0: [125 125 111 117 168 130 119 106  47 103 165 147  62 110 133 118 135 150
 125  83 174 156 166 155]
1: [152 108 122 144 151 111  68 111 147 147  93  61  77 140 149 136 178 156
  32 111 124 138  85 101]
2: [153 121 115 133 102  94 101 143 144  83 135 115 159 126 156 145 134 120
  84 109 174 119  95  60]
3: [121 118  40  84 138 128  74 122 155 111 184 108 119 124 150 178 123 196
  63 137 180 133  98 105]
4: [166  86  50 147 196 149 134 125 103 139 169 117  60 142  73 129 124 174
  65 113 180 229 140 151]
5: [138 170  80 140 166 134 116 134 101 131 110 142 106  94  62 124 135 160
 171 115  66 154  94 176]
6: [144 144 215 154 138  82 100 193 131  92  97 133 180 150 218 105 159  80
 145 105 132   1 187  95]
7: [135 151 138 142  59 123 125  90 152 149  84  85 136 116 119 138 147  88
 157 109 107 127 112 113]
8: [131 148 153  88 117  97  76 138 134 119 157 121 123 155 186  97 155 122
  78  76 143  77 158 106]
9: [112 108 130 152 136 139 165  84  92 170 143 119 117 138 124 154  97 131
 171 135 157 148 161 155]
10: [152 116 102 162 166  89  48 137 112 151 129  78 128 140 157 162 175 159
 152  55 130  87 124 136]
11: [158 140 140 153 109 135 114 158 111 156 161 135 138 129 140 126  47 171
 178 186 136 125 131 169]
12: [184 148 102 160 157 153 100 183  99  97  97  98  55 107 117 131 145 147
 128 157 129 144 118 136]
13: [132 101 107 113 163 159 117 122 138 143 130 119 113 158 131 106 158 164
 125 108 113 113 142 133]
14: [163 151 131 197 139  84 131 141 119  94  41 124  93  98  98 134 162 122
 110 122 102 136 121 124]
15: [ 67 163 125  85 170 115 135 124 109 210 218 111 205 158 108 133 103  90
 180 139  90 145  83 181]
16: [155 110 103 145 127 137 182  72 161 168 141 115 133 152  75 122  85 151
  83 163 131 200  84 119]
17: [133 137 116 100 125 147 115 148 118 153 152 127 141 136 145 108  92 148
 191 130 144  95 169 167]
18: [107 136 165 112 110 106 136 125  94 111 179 167 175 140 165  77 152 112
 159  61 106  91 157 113]
19: [163 124 156 188 105 115 154  65  88 161 111 100 128 138 108  92 125 112
 192  54 102 150 127 131]
20: [182 156  90 171 152 152  93 174  77  87 108  88  62  98 123 136 146 143
 153 169 139 155 112 138]
21: [170  70 126 168 123 120 134  93 134 156 122 183 130 163  77 100 110 219
  75 135  72 166  85 137]
22: [ 99 100 171 157 161 159 146 172  92 140 138  99 109 113 161 169 126  64
 165 177 167 127 147 162]
23: [113  89 185 119 170 182 134 197 142 140 143 104 136 176 187 134 122  98
 121 195 158  89 171 124]
24: [155 152 136 138 145 154 102 156  54 131 148 117  83 112 133  88 118 151
 201 109 128 126 162 194]
25: [104 146 138 162 129  79 180 113 131 107 117 145 168 102  93 143 138  99
 137 136  97 150  80  97]
26: [137 129 137 129  83 120 186  96 150 100  94 200 149 114  89  92  93 151
  96 130  88 136 134 120]
27: [155  94 113  68  50 191  79 161 167 101  93 129  85 142 116 132 177 188
 145 153  91 102 151 100]
28: [117 117  63  81 163 174 181  40 172 173 132  92 106 140  83 132 110 140
  82 121 147 196 117 143]
29: [133 160 138 178 233 136 116 216  78 103 116 108  88 128 132 116 198  89
 162 119  99 117 156 162]
30: [116  94 100 115 107 144 153 122 138  94 133 213 111 112  68 134 147 159
 100 148  96 175 105 110]
31: [107 164  91 112 140 130 110 167 152 122 122  98 171 135 132 157 140 143
 143 179  89 104  96 106]
32: [116 140 145  69  90 116 117 108 151 102 140 146 124 117 183 118 113 119
  73 112 170  98 156 101]
33: [105 128  94 134 112 138 182 116 149  76 132 144 159 107  91 157 128 107
 148 147 135 160  98  86]
34: [118 111 157  99 136 147 125 121 135 139 108 140 105 168 103  93 209 126
 124  88  49 116 156 127]
35: [170 169 103 151 150 115 104 167 119  80  83 124 126 112 141 102 100 161
 112 130 150 102 138 134]
36: [167 164  81 153  89 119 176 133 135  71  98 145 159  99  70 126 103 114
 121 159 115 182  74  87]
37: [130 176 100 159 168 118 112 130 127 149  95  70 113 112 126 154 161 100
 153 108 108 117 120 147]
38: [126 139 109 136 156  99 127 103 116 118 116 110 121 109 133 138 163 102
 131  65 155 128 134 128]
39: [152 137 141 131 121 155  80 155  70 149 141 107  84 118 143 104 123 160
 194 119 129 114 154 182]
40: [147  82 116 151 119 160 171  83 167 128 108  97 151 137 125 122  97 140
 145 132 175 140 139 101]
41: [116 105 140 112 123 136 106 159 113 126 120 159 131 117 145 141 105 155
 141 155 132 102 124 151]
42: [145 168  86 100 100 134  75  95 122 166 119  72  92 119 124 133 123 168
 148  98 132 137 111 156]
43: [157 141 137 123  66 123 111 131 107  91  96 130  83 103 110 112 131 122
 119 128 130 152 104 121]
44: [172 106 143 159 167 143 124 188 140  90 114  70 110 168 150 121 161  88
  60 164 154 146  94  72]
45: [131 117  81 133 121  71 133 123 145 100 155 210 215 115 119 151  76 180
  86 151 131 126  84  87]
46: [107 121  86 127 134 139 181 129 143  92 156 139 184 126 103 159 128 107
 158 163 133 158 110  90]
47: [150  98 132  61 129 189  98 183 152  80 155 155  97 172 157  83 151 166
  65 132 130 105 166  99]
48: [145 137 156 107  71 157 147 143 127  77 117 136 100 131 111  89 147  66
 111 128 144 151 149  97]
49: [114 153 123 177 171  93 184 116 104 103 135 161 153  78 102 159  88  80
 138 130 160 162 132 139]
50: [ 87 112 174 130 164 163 143 168  93 151 168  97 105 137 158 160 138  56
 178 179 170 134 143 134]
51: [141 139 149 112  60 154 142 155 124  80 110 122  80 126 117 112 151  72
 124 150 144 162 132  81]
52: [124 129 136 134 105  78 118 130 175 141 122  78 200 147 126 173 146  57
  81 148 140 137  52  69]
53: [132 121 142 163 136  79 166  87 121 136 125 177 154 115  92 122 100 104
  89 116 122 166 104 133]
54: [117 109 125 146 156 137 117 177 123  97 127 107 125 126 134 161 175 114
 155 144 128 113 130 105]
55: [110 146 137 106  90 147 176 140 162  96 120 150 113  90 128 152  70  98
 105 203 177 136 146 128]
56: [111 127  77 101 144 160 162  67 178 180  94 118 119 124  72 124 123 135
 125 109 108 155 125 166]
57: [147 113 114 171 128  97 138  85 141 164 149  99 162 156 110 141 141 148
 141  98  98 151  99 104]
58: [160 121 128 139  49  86 112 104 142 141 132 153 147 117 108 141  75 174
  78 167 130 152  70 110]
59: [ 83  97 116 131 173 116 138 132 163 139  82 210 179 128  90 138 163 187
 163  89  26  58 155 163]
60: [135 116 107 108 128 153 108 110  90 146 178 123  69 122 112 130 130 123
 128  97 159 192 121 159]
61: [124 215 114 112 114  72 106 130 140 152 111 103 160 110 112 133 118  92
 123 127  95 133  73 146]
62: [163 134  70 134 128 115 106 126 142  85 121  99 138 134 115 138 182 122
 121  54 130 137 100  76]
63: [105 178  88  98 112 111 130 108 102 138 150 144 125  80  88 125 104 123
 152 132 107 174  85 167]
64: [108 143 122 146 127  80 194  86 143 108 137 176 190 132  85 115 131  90
  87 122  93 162  79  88]
65: [206 157 108 178 107 132  90 180 145 138  94 100 126 140 128 130  66 208
 113 207 113 116 117 132]
66: [113  76 123 135 131 102 112 191 122  69 182 198 182 124 158 175 118 166
 111 168 151 108 108  88]
67: [102 162  96  86 148 177 163 136 123 126 205  89 145 170  88 103 175  85
 168 131  90 186 116  94]
68: [108 124 123 124  98  89 105 154 128 114 112 163 171  95 149 162  84 154
 119 147 149  90 114 141]
69: [111  79 140 159 115 120 113 117  99 144 114 116 151 143 125 152 189 147
 199  83  74 103 111 115]
70: [160 138  97 113 159 147  95 138 130  93 130 111 110 129 161 108 134 172
 140  77 162  74 172 125]
71: [150  90 129 116 118 137 159  85 139 133 125 157 133 130 119 114  99 127
  89 101 159 145 138 122]
72: [168 144 100 118 129 131  84 133 129 157 179 113 160 177 139  93  92 169
 111 117 107 128 122 127]
73: [161 139  93 142 140 172 108 163  80  96 102 102  48 109 118 122 143 148
 128 166 124 162 122 148]
74: [111  95  91 114 120 117 113  86 160 161 122 107 111 120 111 188 149 134
  96 129 132 153  85 118]
75: [119 135 162  97 131 144 105 118 110 131  82 114  19  98 168 118 127 113
  90 125 194 103 193 165]
76: [166 181 141 109  64 122  99 120 142 149 119  99 125 134 131  78 109 112
 138 107 122 126 136 133]
77: [142 164 138 128 139 138  96 159  53 135 146 128  84  99 156 104 116 136
 194 107 136 104 174 192]
78: [129 186 100  95 174 134 117 102 128 133 170 103 126 161 139  66 150 151
 113  72 100 122 147 139]
79: [126 100 110 185 134 112 168  96 142 103  94 143 157 117 111 159 159 115
 149 116 126 128 117  94]
80: [108  99 102 104 127 124 165 134 141  51 163 227 176 119 112 106 112 151
  77 127 132 139 113  89]
81: [114 103  74 132 199 120 124 148 130 104 136 179 118 131  88 152 175 166
  94 108  92 150 127 146]
82: [103 152 137 115 146  94 124 120 132 122  89 153 104 100 126 129 152 130
  88 129  99 121 113 143]
83: [168  72 134 162  97 180 201  72 169 125 110 106 134 167 118 115  98 128
 135 139 160 147 144 107]
84: [108 149 144 117 110 116 163 122 166 133  64 153 128 116  75 120 134 134
 114 177  57 136  96 137]
85: [ 98 129 153  87 132 136 113 135 131 142 115 107  98 135 133 126 163  94
 103 128 126 130 115 130]
86: [112 149 136  90  97 127 136 113 191 173 107 154 210 160  97 104  90 154
 135 154  54  95 103 139]
87: [151 150 118 158 124 140 169 182 162  76 100  92 169 144  65 118 153  40
 117 170 112 190  65  70]
88: [ 98 145 121 105 189 137 176 135  84  75 170 195 119 103 133  93  90 112
 106 122 179 149 174 153]
89: [136  99 137 230 136  87 138  80  64 198 148 104 169 107 112 173  96 118
 240  94 143 143 102 166]
90: [168 163 144 100  65 131 101 126 136 136 135 100 117 137 140  91 108 107
 122 116 133 122 140 129]
91: [120 172 163  63  85 164 110 135 145 189 137 128 124 139 143  89  66 167
 154 188  83  96 163 179]
92: [104 147 128 100 111 120 146 119 184 171 116 155 223 156 108 114 100 155
 141 148  45  90 112 140]
93: [148 185 173 149 127  74 116 137 116 180 158  83 120 129 162 119  70 100
  83 157 151 143  99 146]
94: [133  89 117 117  93 137 150 116 136  92 131 204 123 115  83 129 152 155
 107 137  93 159 107  98]
95: [116 109 125 147  97 120 218  53 110 107 153 198 147 107  73 107  88 142
 110 139 121 198 101 113]
96: [182 156  98  96  95 167 107 126 148  97 138 103 144 163 159  61 113 157
 142  78 146  86 182  96]
97: [ 97 103 142  92 143 170 122 142 114 163 166 116 115 148 126 134 144 116
 152 147 117 141 133 152]
98: [155 131 169 102  90 162  64 178 115 134 139 131  73 145 159 105 136 141
 139 151 110  93 178 157]
99: [157 118 164 179 148 162 156 141  68 113 128 113  92 136 132  93 133 120
 215 122 129 132 173 146]
100: [150  89  49 142 184 145 114 126 104 124 165 124  77 130  87 153 125 179
  68 102 174 217 120 150]
101: [137 143 143  86  60 163 143 159 133  64 127 136  89 112 116 107 136  86
 122 145 146 148 155  86]
102: [124 138 103  71  94 142 132 118 167  97 127 140 109 138 135  94 151 145
 111  99 131 113 146  89]
103: [ 50  97 137  47 148 198 114 139 151 151 153 100  89 154 142 165 220  91
 150 143 107 113 159 129]
104: [154 140  80 129 161 147 102 157 132 114 132  98 125 142  91 128 141 146
 106 153 116 184  80 115]
105: [156 116 147 191 148 164 161 144  72 103  96 100  83 114 126  99 162 102
 205 113 128 140 176 143]
106: [142 106  82 141 153 150 126 130 148 141 100  77 119 142 108 162 144 119
 132 137 156 160 105 117]
107: [170 190 148 181 188 146 172 135 103 150 105 151 100 134 116  57  66 142
 110 147 107 140 179 195]
108: [107 155 126  95 113 127 142 129 183 169 132 143 219 156 102 101  94 153
 129 150  57  95 110 142]
109: [124 108 122 119 160 162 118 137 167 206 149  73 135 186 130 159 112 123
 133 176 129 129 123 148]
110: [150 136 128 121 116 139 109 143 111 124 140 144  67 107 153 128  96 141
  99 130 169 131 168 158]
111: [169 140 148 141  66 158 146 109 110 108 166  81 150 168 145  78 121  91
 188 105 150 156 137  71]
112: [146  71 184 175 152 155 114 144 116 138  79 104 130 158 187 118 154 146
 183 115 129  53 178 138]
113: [138 158 142 117 115 134 106  63 155 166  77  59  98 154 157  91 191 120
 131  60  70  76 153 120]
114: [154 106 116 187 137 108 139  90 140 149 154  96 163 153 112 140 145 140
 130  94 104 145 107 102]
115: [110 104 132  93 127 131 119 130 152 143 152 136 180 166 119 114 168 128
 140 101  79 108 118 113]
116: [152 158 128 156  65  71 118 132 120  74  60 176 146  80 108 132 138 130
 140  95  97 105 117 111]
117: [116 170 142 112 141 132 138 110 156 202 129 104 160 153 130  99  90 124
 150 143  87 107 133 168]
118: [125 113  71 124 143 154 143 147 158  87  80 145 116  90 118 161  99 163
 107 155 174 122 135 128]
119: [123 109  91 164 178 105 126 101 121 131 123 114 125 119 125 163 183 146
 150  75 117 115 137 123]

[161 203  33 171 115  78 133 142 111  93 178 130 211  97  70 142  60 166
 165 142 121 186  56 109] 36 63 45
[142 131  99 161 164  97  60 123 113 159 132  73 132 137 159 159 161 146
 152  70 133  91 115 143] 10 119 37
[ 79 204 129  85 144 146 156 132 112 133 133 121 112 102 119 102 120  97
 165 152 110 136 126 165] 63 97 85
[ 93  65  73 113 189 138 130 145 140 127 142 182 112 127  95 165 184 176
  88 116  89 155 122 127] 81 30 13
[134 165  78 134 138 117 123 135 110 132 103 154 125  98  70 133 137 160
 165 114  70 145 113 158] 5 63 82
[130 148  91 100 111 125  87 100 136 177 123  91  97 118 121 141 120 171
 147  98 134 137 110 150] 42 74 13
[ 96 137 154  77 154 184 149 149 142 103  78 153  85 119 153  89 134 111
 123 132 145  85 206 169] 75 110 85
[101 109 154 208 122  91 160  80  57 190 159 112 172 111 130 163  72  86
 232 106 159 154 122 172] 89 9 19
[134 158 215 146 114  81  90 190 138  95 109 126 185 154 222  98 151  81
 142 102 119   8 194  93] 6 8 18
[ 67 144 123  92 149 131 131 127 109 223 204  91 196 144  91 154 119  91
 197 133  90 162  88 183] 15 97 117
[124 100 109 172 139 117 168 115 139 104 102 134 160 113 105 162 148 111
 153 114 132 130 119  96] 79 33 25
[186 165 109 187 132 106  97 106 105 182  99  67  88 125 124 118  90 170
 134 126 129 146 108 170] 42 37 12
[154 180 109 109  72  80 134  87 153  97 134 144 164 127  98  87 137 120
  78  86  78 152  58  82] 64 61 36
[109 155 157  67  83 108 124 115 146 107 163 152 123 121 187 109 103 102
  67 117 172  94 160  87] 32 8 102
[183 131 143 153  65 153 156 105  89 107 171  88 155 155 143  76 110  93
 188 103 157 145 142  62] 111 90 19
[118 144  96  74 110 140 121 122 154  85 137 143 128 129 151 111 143 149
 118  95 123 108 159  99] 102 32 70
[118 141 135 132 119 133 169 152 136  79 117 154 119  91 142 158  68 101
  97 185 197 132 152 118] 55 118 110
[156 157 123 129  71  77 131  68 157 114 122 144 169 136  76  82 141 122
  72  77  86 161  74  69] 64 53 26
[114 141  91  80 111 137 122 109 154  77 127 152 131 119 134 111 148 154
 113  92 122  97 144 102] 102 32 70
[161 121 158 109  80 158  78 157 112 129 128 139  73 131 156  95 135 144
 133 137 114  96 180 144] 98 110 39
[158 145  84 117 145 141  88 157 120  88 118  97 110 130 174 106 140 172
 149  79 148  78 164 128] 70 35 96
[ 77 109  80  77 162 166 131 160 176 132 167 137 185 155 105 163 140 170
 146 179  83 117 104 129] 31 115 46
[152 138 123 149  87 110 103 146 104 112  84 135  84  94  98 123 127 147
 144 111 120 153  95 139] 43 14 116
[ 84  84  75  60 132 174 144 144 172  98 176 141 163 142 131 165 132 129
 112 160 164 137 138  85] 46 33 102
[150 111 130 133 152  94  70 131 156 141  86  71 100 162 140 146 188 140
  34 126 120 115  78 102] 1 44 85
[136 165 125 165 236 122 108 221  81  75 101 127  82 134 138 102 191 113
 158 101 107 105 166 169] 29 12 54
[148  97 139  61 129 186  88 180 146  76 164 152 102 171 175  89 153 155
  60 126 121  91 166 103] 47 8 102
[139 173  96  64 124 132  79 180  86  75 173 172 105 102 163  98  90 160
 107 108 175 112 165 157] 110 70 35
[161 111 147 145  60 172 156 115 103 108 168  83 154 160 136  92 131  83
 188 119 148 155 141  60] 111 48 51
[122 128  38  71 141 131  81 132 164 114 182 131 125 132 146 159 106 186
  52 128 175 136 112 106] 3 74 118
[158 113 129 121 147  96  56 119 165 152  99  72  83 155 149 143 184 164
  27 131 127 115  84 102] 1 74 85
[143 136  37  74 147 140  87 123 148 104 180 119 102 118 144 150 110 195
  62 132 185 142 116 112] 3 100 118
[106 127 135 106  87 149 182 137 159  91 122 156 122  94 135 148  75 108
 114 200 192 141 153 113] 55 118 101
[132 162 218 142 120  84 101 188 131  99 112 121 179 139 226 108 140  70
 151 115 130   5 176  94] 6 8 18
[115  72 234 100  41 153  93 143 137 175 112 136  71 132 188 171 132 105
 121 196 144  83 166 129] 98 41 23
[155  98  86 164 144 127 176  68 149 160 150 133 140 147  64 139  97 157
 102 146 138 201  97 125] 16 57 53
[117 134 119 112 105  99  93 166 127 113 125 173 167  94 151 155  64 163
 127 152 151  91 121 147] 68 41 11
[100 132 101 100 122 137 119 169 173  89  62 123  93  78 127 197 156 111
 102 179 141 119 103 112] 118 54 82
[101 114 153 145  98 108 165  24 104 210 115 137 104 105 107 128  95 149
 168 108 113 151 134 191] 9 19 56
[158 117 132 121 123 162  88 160 126 123 151  87 132 174 151 102 157 148
 165 118 123 101 144 111] 13 70 54
[112  65 135 182 132 118  90 112  95 162  96  95 122 135 115 186 199 175
 213  85  74 107  79 127] 69 119 10
[124 169  91 139 164 122 132 136 119 117 112 145 122  96  73 123 142 163
 158 119  69 141 103 170] 5 63 82
[147 115 115 152 170 129 131 116 133 118 116 101 120 133 151 142 152 114
 116  91 165 109 156 112] 38 119 13
[109 126 169 153 111  92 164 106 173 147 134 104 146 147 121 157 155  74
  69 177 103 169  77  71] 52 25 64
[124 143 103  88 109 128 134 121 156  82 126 160 141 123 136  97 135 147
 120  91 118  94 162 109] 102 32 70
[ 97  83  91 125 105 115 145  60 117 168 154 168 137  86 106 184  80 163
 164 112 153 152 116 170] 9 63 74
[119  76 128 149 102 117  87 102  97 145 106 115 135 135 123 150 202 162
 209  85  84 106 115 118] 69 119 10
[141 167 157 126 153 153 120 119 106 157  52 108   9 106 139  87 147 130
  97 120 121 123 178 196] 75 110 73
[145 118 120 125 147  91  61 122 153 148  87  72  81 138 161 155 177 151
  23 120 130 118  88 105] 1 74 85
[122  73 245  94  44 168  99 153 134 171 126 120  80 140 180 144 136 114
 137 191 134  80 173 125] 98 23 41
[173 117 155 159  66 152 165 108 101  96 180  90 155 161 151  80 106  92
 192 118 166 153 148  66] 111 40 83
[144 141 141 132  83 110 114 148 124 106  94 138  97 109 103 119 121 126
 106 136 114 150 110 124] 43 82 51
[134 184  78 129 144 119 127 125 107 121 122 143 115  96  59 118 142 158
 165  97  78 165 113 183] 5 63 37
[177 180  99 101  92 140 114 107 130  98 145 124 136 142 135  64 124 164
 140  74 110 106 169 112] 96 102 76
[135  84 174 166 122 126 125 109 124 147 125 115 139 153 150 131 170 121
 168 100 109  94 140 109] 69 112 114
[162 163 135 116 115  91 112 102 143 175 198 121 156 175 148  82  80 146
  76 107 110 129 127 119] 72 90 76
[108 121 171 162 107  83 172  98 170 136 121 110 148 143 125 157 146  67
  44 177 117 155  77  67] 52 25 64
[ 85  90 110 129 165 118 136 121 159 148  95 208 200 131  92 136 166 183
 177  84  36  64 150 161] 59 92 115
[172 134 169 113 100 166  94 156 114 147 146 127  80 141 161  92 135 135
 134 122 110 105 182 154] 98 39 90
[108  98 120 121 141 143 128 148 115 115 138 156 142 123 140 143 127 156
 153 135 130 104 136 139] 41 54 13
[108 122 137 137 112 117 159  44 104 205 127 133 100 106  86 144 103 145
 171 101 116 153 141 184] 9 56 19
[104 124 129 109 115 144 171 142 143  96 121 160 118  89 139 148  81 110
  89 198 192 141 160 124] 55 118 110
[154 137 121 133  77 131 111 143 112 102 102 139  93 103 102 123 128 144
 118 133 110 157  96 126] 43 73 94
[139 169 134 157 224 139 107 221  71  90 102 125  92 124 139 105 190 106
 158 130  93 103 158 168] 29 12 54
[159 142 164 110  95 146  74 174 111 125 132 139  67 131 156 104 122 141
 122 135 118  92 189 158] 98 110 39
[126 174  80 127 142 125 123 141 107 126 109 148 118 102  72 118 139 162
 161 107  69 151 107 172] 5 63 82
[111 119 105 114 166 138 137 106  62 102 173 160  82 121 133 108 147 130
 115  79 167 168 166 141] 0 60 88
[136 152 121 116  78  76 138  66 162  99 129 165 160 134  94  99 150 127
  70  92  87 156  75  76] 64 26 94
[110  91 134 133 146 145 152 130 128 106 136 139 125 125 127 153 140 108
 117 149 151 140 134 110] 54 46 85
[141 111  89 150 135 129 173  74 143 151 139 126 140 137  94 135  80 144
  94 156 160 198  98 123] 16 71 40
[130 129 169 102 113  83  63 109 134 126 150 128 131 158 190 101 165 117
  74  60 146  89 153  92] 8 32 18
[134 106  99 157 139 123 182  79 144 162 165 117 145 151  95 129  69 140
  88 139 162 204  96 119] 16 71 53
[154  93 126 193 115 106 125 149 137 139 120 125 146 130 105 176  99 149
 104 193 127 155  73 109] 58 106 104
[126  79 133 166 127 116 101 110 102 144 111 106 138 138 124 157 198 159
 207  87  81 109 105 116] 69 119 57
[131 199 118  78 105  83  65 154 131  82 141  92 151 111 193 116 140  96
 109  80 161  74 124  92] 8 2 32
[147 140 139 151  68 104 181  83 140  97  88 196 152 110  77  83  75 154
 119 131  90 146 128 127] 26 95 53
[154 154 130 137  62 123 129  96 149 134  82  83 127 111 117 124 149  90
 167  96 104 115  95 103] 7 76 90
[117 177 150 157 124 113 119 146 109 118  79 109 101  96 132 141 159  86
 172 119 105  99 143 145] 37 14 54
[145 103 160 106  78 160  89 156 113 147 138 156  69 140 158 106 135 161
 161 129 106 109 183 156] 98 39 41
[128 154  99  88 125 133 126 124 146  84 134 135 140 135 133  98 147 139
 124  85 120 104 149 103] 102 70 13
[144 138 129 132  71 120 131 105 159 143  80  99 129 125 116 126 156  94
 169 111  97 118 104 105] 7 76 90
[139 143 175  94 110  86  88 107 141 117 163 130 126 156 188  93 154 110
  63  83 148  83 158  91] 8 32 90
[ 88  86  72 138 206 114 133 140 141 117 146 176 127 126  88 178 191 154
 107 111  92 148 121 136] 81 119 30
[130 113 139 204 146  96 142  87  58 200 150 110 166 109 125 164  75 125
 231 100 152 141 116 183] 89 9 19
[141 142 132 130  60 129 123  82 161 156  84  94 117 118 116 134 152  90
 159 105 115 125 109  98] 7 76 90
[148  77 132  52 133 203 102 191 160  83 157 150  96 183 151  93 157 161
  70 154 136 110 178 100] 47 102 13
[147 117 131 132 154 107  75 128 152 144  90  69  96 160 154 130 168 145
  20 134 132 125  84 108] 1 44 85
[ 80 132 136 139 126  95 189 113 146 113 118 178 175 103  87 148 126  93
 147 137  89 147  71 119] 25 64 33
[155 114  91 156 124 147 173  84 138 149 150 111 137 145  73 134  86 145
 121 142 140 206  90 112] 16 40 57
[143 119 132 145 161  93  74 127 142 152  98  66  84 152 150 148 174 144
  41 135 140 132  79 110] 1 74 85
[140 148 130 109 121 150 112 154 116 149 150 123 143 130 141 110  79 140
 194 134 141 100 162 170] 17 11 39
[137 167 222 125 102  82  90 184 143  87 120 116 184 146 210  96 168  63
 140 101 118   1 181  88] 6 8 18
[139 121  40  81 143 133  64 122 162 112 188 113 132 130 158 165 105 217
  65 119 177 125 101 102] 3 72 2
[109 130 127 113 112  92 107 154 116 123 123 169 175  98 137 152  82 146
 131 142 152  98 109 142] 68 41 45
[148 123 107 160 163 111  60 126  92 135 137  73 128 132 161 160 178 151
 154  66 125  98 122 127] 10 119 38
[115 105 185 116 127 174 122 137 102 167  85 143  19 144  98  91 190 122
 138 121  61 134 174 199] 34 98 85
[139 155 146 163 145 130 139 172 105  81  93 130 113 108 154 108 123  98
 125 147 141 116 141 127] 35 54 12
[119 137 133 129 120 142 146  90 160 146  73 115 125 119 125 125 134 133
 163 119 108  92 145 136] 7 13 117
[166 113 132 156 121  94  82 128  90 140 203 104 121 157 153 128 118 154
  87 121 150 160  92 103] 72 114 2
[140 166 139 169 229 148 121 236  66  70  99 122  86 113 133 106 175  96
 169 127 102 112 167 184] 29 105 12
[135 120  34  86 137 148  73 138 165 113 179  99 111 129 152 167 110 199
  60 140 181 142 108  93] 3 104 74
[115 123 144 118  98 151 167 131 136 102 116 159 117  86 130 146  72 115
 100 183 189 138 165 117] 55 118 110
[125 130  91 113 158 140 134 100  58 109 166 136  68 118 130 100 151 135
 113  84 161 168 156 147] 0 60 38
[182 126 156 152  50 175 162  94 113 108 174  77 163 167 136  67 102  92
 192 102 144 152 136  67] 111 83 90
[147 160 135 176 227 134 104 217  55  76 123 125  99 132 138  96 189 101
 173 100 115 118 174 154] 29 105 99
[138  88 126 142 135 163 151  99 121 170 129 120  95 146 113 122 114 153
 147 127 128 156 155 151] 9 13 97
[ 74 161 114 103 179 112 124 122 104 226 193 125 174 137  91 136 126 101
 168 115  83 160  82 186] 15 117 63
[103 134 129 116 123 125 175 138 144 102 117 178 121  97 144 150  69 104
  96 187 189 136 160 124] 55 118 110
[142  67 133 117 122 137 116 152 109 143 226 164 195 191 127 109  96 169
 134 136 114 142 107 116] 72 115 66
[145 123 129 135 149 110  80 115 146 149  86  69  81 149 145 145 171 145
  27 139 116 133  97 113] 1 85 74
[119 106 123 163 113 113 223  63 112 115 143 209 154 108  74 113  77 141
 116 142 121 197 103 114] 95 53 26
[126 158 148 180 224 121 108 212  65  87  95 125  88 114 130 108 194 111
 163 117  93 111 174 174] 29 105 54
[150 148 161 101  80 151  69 170 105 140 131 137  64 131 156  91 127 141
 141 130 111 102 182 156] 98 39 110
[155  87 131 153  92 142 162  65 112 162 151 143  77 136  97 125  69 171
  66 183 153 216 102 129] 16 58 95
[ 90  78 142 104 141 185 136 149 150 168 129 119 163 147 113 161 149 107
 213 151 106  97 144 148] 97 115 109
[109 135 160  73  86 119 112 113 154 104 148 158 117 118 175 119 106 119
  81 119 168  93 137 106] 32 8 102
[133 114  97 145 126 138 172  78 148 174 155 121 146 144  67 138  52 144
 101 168 144 217  85 134] 16 28 95
[149 149 143 140  95 132 106 176 109 153 156 140 150 122 148 128  39 161
 170 184 138 103 137 178] 11 17 41
[134 140 152 148  69 108 193  64 155 108  84 206 147 113  75  77  98 144
 114 124  75 133 116 119] 26 95 84
[100 115 144 163 145 102 178 112 122 116 130 158 184 115  91 153 141  90
 125 152 105 152  83 110] 25 64 53
[100 131 165  93 117 111 120 123 105 109 176 167 177 148 166  82 132 111
 152  69 103  86 154 112] 18 115 8
[151 118  96 163 164 106  55 134 108 164 133  71 122 129 167 172 160 146
 155  67 132  85 120 141] 10 119 37
[148 132 111 113 117 104 134 112 181  83 108 159 132 141 115  96 158 152
  56  88 108 120 132  79] 102 94 62
[141 106 128 142  71  93 101 108 146 118 124 137 145 103 163 162 105 129
 110  88 184  97 108  93] 2 68 32
[147 112 126 129 152  99  67 126 152 148  91  69  84 150 147 142 176 153
  24 128 129 126  81 103] 1 74 85
[ 97  87  83 128 207 128 133 145 154 111 123 184 100 126  88 160 188 174
  93 130  89 141 123 134] 81 30 13
[120 151 122 127 160 128 118 156 130 135 115 131 134 119 121 124 109 135
 146 141 116 128 125 165] 41 17 82
[149 132 129 148 149  89  58 123 145 147  86  51  80 141 159 132 175 143
  14 117 139 131  99  92] 1 44 85
[142 177 125 111 152 138 153 137 108  84 177 135 110 131 137  70 100  97
 102 118 165 161 159 129] 88 110 48
[126 123 122  75 115 148 120 101 126  93 165 127 117 136 135  97 177 105
 106  78 145 133 150  85] 102 32 48
[101 111 176 149 118  79 164 111 172 143 131 115 150 137 128 173 151  78
  48 191 126 147  80  70] 52 25 64
[112 123 122 119 108 104  95 160 127 120 140 163 177 109 149 154  79 151
 138 145 143  92 119 134] 68 41 66
[ 74 154 123  99 170 123 138 117 110 216 203 114 190 159  95 141 110  89
 191 129  89 156  91 184] 15 117 97
[141 117  37  81 157 146  81 138 149  98 191 129 129 131 145 156  93 204
  74 141 168 132 111 114] 3 72 118
[132 140  99  77 101 147 112 119 155  94 145 148 132 121 141 105 136 145
 135  98 131 108 159 103] 102 96 32
[ 84 170 148  70 154 147 147 118 149 125 109 116 119 140 144  91 178  84
 111 112 110  91 168 123] 85 102 34
[134 117 162 106 126 152  91 193 160 113 141 128 181 183 185 111 126 118
 144 146 121  49 166 105] 23 6 115
[115  88 230  92  40 154  85 152 133 152 125 117  78 137 187 157 138  99
 139 200 144  79 173 120] 98 23 41
[140  96 192 100  84 134  98 141 145 149 156 122 168 188 153 101 140 108
 122 127 101  98 133  93] 115 90 8
[124 171 108 125 117 137 108 174  75  80 107 111 102  56 149 156 102  95
 203 130 195 115 146 159] 77 24 39
[141 125  97 151 167 101  57 140 101 151 134  73 125 134 154 160 173 158
 160  62 133  87 122 138] 10 119 37
[108 114 151 148 101 114 161  29 104 206 119 134 112 111 111 136  94 140
 164 104 122 143 127 179] 9 19 56
[157 148 100 125 155 150  94 150 116  98 115 114 119 128 164 104 129 172
 153  88 146  80 170 146] 70 35 17
